A single turn carries every row of the set below to another of its rows. Some are shown first; where does it send the rows asked next?
K_516: [ -6  -4 -10 -11  30 -31 -46  37 -12 -23  -7  14  -8 -10  32  -4  32  -8
 -46 -17  20  14  18  -6  -7  10 -11 -12 -33  -6 -21  -5   3  11  14 -11
  -5  -8  10   0 -10 -29 -19 -12  23   2 -29  23  44]
K_528: [ -4 -19  -3 -14  46  -7 -60  36 -15 -15  -3  13 -25   2  26  -2  -5  19
 -35  -6 -21  30  15  -9  -7  19  15  -8  -9  -9 -23 -20  -6  13   5  -2
  13   4   2   4  -7 -25  10  -5  10  13  -7   1  22]
K_880: [-48  33 -27   7   8   0 -21  27  -1 -20  -2 -16  36 -10  12  -4  13 -22
  -9  13  22   0  -8  21 -31 -30   4 -39   1  -7 -25  29   2 -10 -54  22
 -16 -13  17  -5  -9  13  -4 -13   7 -11 -10  -4   2]
K_360: [  2  28  11  30  -4 -23 -13   9  27  -1   7  10  10 -27   8  -3   0  -2
 -31 -40 -14  15  19   3 -23 -18   9  -7  29 -10  22 -21  12 -25  -8 -14
  29  16  -6  40  22  17  15  30 -23 -23   3 -29  12]
K_882: [ 14  50 -17  11  -2 -20 -30   9  -5 -11   0  -8  16 -19  18 -19  19   2
 -14  34   3   0  22   9 -46   4  13 -18   3   0 -23  -3  17   3  -2  17
  23   9 -11  35  29  -5  24   9   8  -8   9   7  -5]
K_661: [-10 -25   1  -4  31  -4 -38  53 -17 -20   3  10   9   6  22  -7  31 -19
 -45  -5  25  20  22 -26  16   4   3   2 -18  16 -32   6  -2  -6 -18 -23
  -8 -22  -3  -3  -6  -1 -25 -12  17  -2  -7   5  46]
K_372: [-38  16 -21  11  39 -15   3  27  15  -4  -2 -18  30  -9 -11 -20  17 -12
  16  27   8 -12  -6  24 -13 -28  -5 -43   2 -15 -16  22 -20 -14 -38   6
 -28 -12  17 -20 -11   4  -2  25  -7  -8  -8 -13  16]
K_165: [ -8  -6 -23 -10  31 -45 -28  36  -8 -22  -9  14 -12  -5  35   6   7  -3
 -35 -14  -3   8  26 -25  -8   3 -11   7 -16 -11 -26 -13  -8   9  10   3
   2 -20   7 -13 -22 -27 -23  -4  25  -7 -19  16  42]
K_159: [  7  34 -22   9  25 -24  -9   6   9   4  -4  -1  18  -9  10 -10  14  -4
  10  35   2  -3  28  25 -29  -5  -7 -19   1  -3 -18 -23  -2  15   1  -3
  12  21   1   6  19 -18  29  38  -5 -26  23  -1   7]
K_240: [  5  51 -11  27 -12 -15 -29  10  37   2  -3 -12  11  -9   8 -13  -2   4
 -17  13  -9  -1  20  20 -36 -12  -7 -15  16  -3 -22  -8  13  14   4 -12
  27  22  -2  29  19   2  37  12   5  -4   4  -1  18]
K_891: [ 16  28   5   7   0 -34 -28   6  -9 -21   9   6   7 -48  -1 -18  12  -3
 -16 -13  -6   3  17  -6 -33  -5  20  -4   9   0  22 -14  21 -24   0   1
  25  -2 -21  56  29  13  20  21 -26 -14   4 -21   9]
K_342: [-26  -1  -6  25  20 -15  -6  32  30 -13   4 -14  40 -16   7   0   0 -25
 -20 -37   8  -5  -9   0  -7 -26  27 -47  29 -16  18   9  -6 -44 -40   9
  -8 -19   9  16   1  19 -22   3 -26 -20 -14 -13  18]
K_871: [-15   8  12  -1  46 -31 -43   6  -5  -5  -2  23 -12 -18  20   8  12  38
 -11 -31 -22  21  12 -22 -11   4   9 -11 -10 -21   4  -8  12   6  22  -8
  26 -17 -16   5 -23 -38  -4 -17  -7   9 -29 -18  31]
K_548: [-19 -22  -5 -10  32   0 -34  42  -4 -15   0   2  -5  12  28  -6  16 -16
 -29   0  -6  20  25 -23  20 -13  11  13  -8  17 -48   7 -15  -8 -28  -5
   3 -25   9 -17 -11  -5 -28  -3  20   7   0   0  41]
K_720: [-17  10  14   4  35 -12 -32  12  -7  -2  -2   8  17  -6  24  -5  51  -7
 -23 -15  11  26  30 -32  23 -17   0  -1 -22   4 -16  24  18 -15 -11 -24
  -4 -34  -1  -4 -16  -6 -47 -19  12  -1 -25  -8  51]
K_194: [-48  11  -5   3  10 -14 -18  23  -4 -30   7  -2  27 -40  -7  -4   5 -25
 -12 -34  14   4 -12   8 -16 -38  11 -23   5  -9  21  18   5 -37 -53   5
 -12 -24   6  15  -9  31  -7   1 -26 -17 -13 -31  16]
K_929: [  6  20  -1   7  29 -23  -8  -2   6   0   5  17   0 -29   6  -8  11 -12
   3  -2  -9   5  18   5 -31   1  10 -14  15   5  23 -29  -2 -13   1 -11
  18  21 -21  22  19  -7  24  51 -36 -33  19 -18  17]
K_172: [-37   2   0  10  45 -16   3  18  12 -10   9  -1  13 -30 -15 -17  15 -19
   8 -10  -2  -4 -15   3 -13 -23  11 -36  18  -7  25  16 -21 -40 -36  -1
 -24 -12  -6  -2 -10  17  -7  37 -40 -16 -12 -29  27]
K_753: [-13  25  28  12  43 -14 -53  -1  -5  -4  -5  23  -9 -21  10  -1  33  25
 -28 -23  -5  38  16  -7  -7   4   8 -15 -28 -12  -1  -3  20   2  13 -18
  11 -11 -10  11 -24 -38 -10 -22   3  17 -35 -19  30]
K_858: [-31   4   9   2  33 -24 -17  13   6  -6   1  12   9  -8  20   5  34   2
  -3 -24  -8  10  23 -37  16 -28   4  10  -9   7 -21  18   3 -16 -12 -12
  14 -45  -9 -15 -29 -18 -43 -16   2   4 -21 -18  51]
K_520: [-20  28 -19  16   4 -38   0  37 -11 -30  17  -9  43 -12  16 -12   3 -21
 -26  28  20   7   7  13 -56 -14  16 -21   7  -9 -25 -29  16  -6 -27  14
   3 -13  -2  16   0  -9 -10  -1   4 -21   4   5 -13]
K_529: [ -9  36  -1  27   6  16 -28  -2  31   9 -19  -3  12 -19  14   4  16  -4
 -12 -34 -16 -11  -1  -1   3 -10   1 -35  32 -10  21  38  -5 -27 -34  -1
   8   0  10  31   6  25  18   9 -19 -21  -4 -18  26]
K_812: [ -7 -11  15   5  39  -7 -59  40 -16 -24   2  26 -18  -9  11  -3  12  12
 -51 -13   9  35   9  -2 -16  22  11 -14 -24   0 -16 -21   0  11   6 -19
   6   1 -11  10 -13 -32  12 -15   7  16 -19  -5  26]
K_706: [-16   4  39  21  44  13 -45  16 -10  -2   8  19   7  -5   4  -2  29  15
 -28 -10   1  45  21 -27  14  -4  20  -2 -14  11 -13  10  14 -14 -17 -31
   7 -26 -22   8 -20  -9 -18 -22  -5  11 -15 -36  33]
K_465: [-11  14 -16  25   3 -47  -5  45  37 -21  20 -22  40  -7   1 -20 -19 -17
 -24  10  16   5  12  22 -46 -28  18 -26  15 -12 -26 -35   9  -4  -3  -4
  11   1  -2  15  13  -4  -2   7  -3  -3  -8   3  10]
K_542: [-12  34  -1  -3   5   5 -48  -5   1 -11 -10  -2   1 -46  -4 -10  21  -3
   0 -28  -3  -1   2   5  -7 -20   6 -20   4   1  23  42   7 -27 -27   9
   6  -4  -2  34  19  35  28  10 -25  -5 -10 -29  25]
K_649: [-23  22 -28  22  13  -9 -21  35  41 -10  -4 -37  42   0   5 -11  -2 -19
  -6  14  16 -20  -9  18 -20 -19  10 -53  18 -12 -26  23  -8  -6 -27   9
 -11 -14  13   6  -4   4   1 -14   2  -2 -15  14  24]
K_150: [-27  -9  31   0  47  14 -49  12  -2   1   7  12  -5  -1  12  -2  21  26
  -5 -16 -27  33  13 -21  18 -12  30  -6  -4   8 -19   9   6 -11 -17 -17
  28 -22 -14   1 -14 -17  -9 -17 -12  24 -10 -35  32]
K_457: [-25   7 -24  15  32 -40  16  36   6 -13  14 -13  45 -10  -8 -10   5 -15
  -2  39  13   7  17  20 -37 -18   1 -24   6  -5 -20 -30  -9   3 -18   1
  -9   4   6 -11  -5  -9  -2  34 -10 -17  11  -8  11]
K_379: [ -5  29   2   4  38   0 -23 -11  13  10 -10  12 -16 -28   3 -18  25  -8
  18 -14 -13 -14  -3   9  -7  -9   6 -33  12  -6  28  24 -13 -30 -18  -4
  -2   5 -11  15  12   8  23  42 -35 -24   0 -22  24]

K_812 turns into K_753
K_379 turns into K_172
And these:
K_871 turns into K_150
K_880 turns into K_520
K_465 turns into K_240

